In the rows, 128 means zero.
Where one turn sends some rows of the set: a few examples, then the rows asked:
kegem: [137 151 143 101 134 108 139 116 124 130 119  77 135 119 107  96]
per: [140 133 128 115 131  96 171 143 152 133 148  96 138 132 126 119]
denuz: [133 150 143 106 131 112 136 107 128 126 121  82 134 115 105  96]
Pasa: [112 136 159 125 106 147 136 115 105 121 116 101 136 129 140 141]
Pirun: [142 148 150 110 106 151 132 160 137  95 147 100 143 138 137 129]
Zikov: [146 141 149 110  96 151 131 160 135 108 144 101 143 142 143 129]
Tun: [135 158 120 129 143 120 147 152 106 142 139  86 128 137 126 112]
levin: [120 137 173 112 113 133 143 142 150 103 115 124 136 124 114 115]
fir: [133 138 125 120 133 101 171 151 158 131 139 109 143 136 123 122]
Nosu: [132 153 120 130 148 121 146 151 112 142 140  88 121 133 121 110]
Gom: [129 157 138  98  99 128 147 117 121 149 115  88 154 114 128 133]
Mese: [139 146 145 115 104 144 136 167 139 105 152 109 147 148 135 131]
Zumeg: [114 133 167 116 113 132 140 138 150  98 124 128 132 121 122 128]
futik: [144 143 145 109 100 149 136 163 135 101 145 103 142 144 139 132]
Fopip: [128 152 115 127 136 122 151 146 103 147 142  86 130 136 121 116]
paku: [131 140 124 125 131 100 170 150 154 125 149 108 138 137 124 127]
gaz: [117 145 172 113 112 134 137 144 147 106 112 126 134 126 115 125]
Fubot: [121 153 137  91 101 127 155 127 124 153 126 102 158 113 132 133]
gaf: [138 157 123 133 143 121 142 155 107 139 142  87 135 140 122 111]
savod: [135 150 142 102 138 116 137 115 123 134 119  82 135 114 104  99]
tipe: [135 119 140 125 125 122 140 122 146  93 151  82 134 148 136 129]
peg: [125 153 139  93 100 129 156 120 120 154 126  96 150 111 130 130]
razo: [139 142 142 105  97 147 134 165 134 112 149  99 143 143 143 133]
dil: [142 123 147 125 125 120 142 128 151  98 156  77 144 147 134 128]
Zer: [123 154 140  93  97 129 151 122 121 152 120  95 153 114 124 131]
Limut: [139 155 121 129 137 122 138 156 100 139 139  84 130 138 125 117]
lero: [108 136 161 131 112 137 137 112 110 130 116 110 138 120 137 139]
Dal: [131 156 150  91  99 130 145 126 124 152 117 103 156 114 125 128]
babud: [123 159 143 109 140 117 134 116 124 133 114  83 134 115 103 103]
gogok: [113 139 167 112 111 136 140 145 136 103 119 134 134 129 121 123]
lib: [106 143 161 132 113 145 133 115 108 127 118 104 135 124 137 141]
mibag: [110 145 162 133 122 144 135 118 101 123 122 102 134 130 134 142]
vuni: [117 137 172 113 114 134 137 141 146 104 117 131 136 128 121 123]
dugep: [140 124 142 130 128 122 139 127 148  95 155  78 135 145 135 128]
gapeg: [135 127 143 131 131 124 140 116 146  97 152  80 130 149 133 129]
Kelov: [131 137 125 122 130  96 170 148 153 130 149 102 140 141 124 121]
funu: [131 134 126 124 128  98 174 148 148 130 148  96 135 146 131 125]
vatag: [143 130 141 129 133 121 139 131 144  94 148  74 135 152 137 121]
fipo: [135 155 135  98 136 118 134 120 125 137 120  83 139 119  98 100]
sene: [101 141 158 130 119 146 136 115 106 128 119 104 137 126 130 140]

levin goes to fir
vatag goes to babud
Now these:
peg goes to Zikov
dil goes to fipo
dugep goes to savod

Where one turn sends some rows of the set: a few examples, then the rows asked:
bopa: [138 135 136 131 133 115 126 127 112 121 144 123 146 167 126 138 163 126
 138 131]
Tefa: [133 135 129 152 125  95 155 127 131 109 122 129 123 161 121 121 132 120
 104 137]
vude: [115 111 125 116 157 128 124 121 126 135 125 142 148 131 105 117 131 140
 133 144]
Rudip: [125 145 128 133 144 119 130 114 121 131 114 106 139 162 131 155 162 136
 138 132]
fivo: [127 112 108 146 100 129  91 141 146 122  94 109 126 127 126 118 138 125
 117 109]
zigu: [132 109 119 120 109 106 106 141 131 112 135 119 113 140 117 129 118 130
  96 148]
Turif: [115 126 113 138 144 111 115 131 147 175 107 104 152 133 119 124 145 135
 141 131]
ton: [116 121 145 174 131 137 131 126 146 114 116 125 123 125 121 134 135 122
 152 137]
Suvo: [128 137 139 178 127 121 124 128 146 117 114 126 106 127 127 126 127 125
 148 146]
doteb: [125 165 120 133 132 108 125 136 138 144 104 119 130 167 120 148 147 131
 148 121]
ninof: [118 132 114 149 117  89 147 118 116 110 118 123 129 157 152 142 128 123
 117 132]
filuz: [119 117 120 118 111 118 112 152 153 122 116 121 115 139  92 131 116 127
 101 133]
Dile: [111 101 110 116 110 115 105 130 124 114 124 109 123 135 136 153 120 133
 105 140]
goper: [137 156 128 132 119 105 120 149 127 133 136 135 140 170 114 131 149 124
 147 121]
luko: [139 109 115 146 101 129  92 144 141 118 106 114 127 129 119 106 142 123
 110 115]
tabi: [ 98 107 112 114 113 128 112 139 146 124 104 111 125 134 111 154 117 131
 113 123]
keru: [ 96 128 115 146 113 106 151 129 131 116 107 128 144 157 135 149 126 118
 131 110]
zusit: [120 109 116 139 141 108 111 122 124 164 128 102 160 133 138 125 150 135
 138 138]
bek: [106 117 112 113 136 115 111 135 122 137 133 155 153 134 119 118 119 135
 149 131]
ribeg: [137 117 118 140 131  95 106 136 123 161 144 115 155 138 131 107 145 130
 134 144]
Folef: [121 132 114 120 160 112 119 114 129 142 111 135 125 130 117 117 123 147
 129 157]
tekup: [140 104 115 147 105 128  92 131 132 114 107 105 125 127 131 113 145 127
 105 122]
nar: [130 109 108 147 105 128  91 129 136 119  95 102 124 126 138 124 141 129
 114 117]
zuna: [113 139 101 118 138  99 107 128 126 145 118 146 129 133 132 121 110 144
 145 145]
nezib: [123 133 132 176 113 114 116 133 135 114 128 132 114 129 143 130 122 121
 158 140]
mibe: [111 116 139 172 118 130 121 132 133 111 130 132 132 127 136 137 129 119
 162 130]
sege: [134 133 116 142 134  98 110 146 145 172 123 118 146 138 112 105 140 130
 136 137]
boz: [112 131 129 149 123 111 159 137 145 115 111 134 139 159 105 130 132 115
 118 115]

zusit goes to Turif
ninof goes to keru
Now these:
Dile goes to tabi
fivo goes to luko
Rudip goes to doteb
mibe goes to ton
bek goes to vude

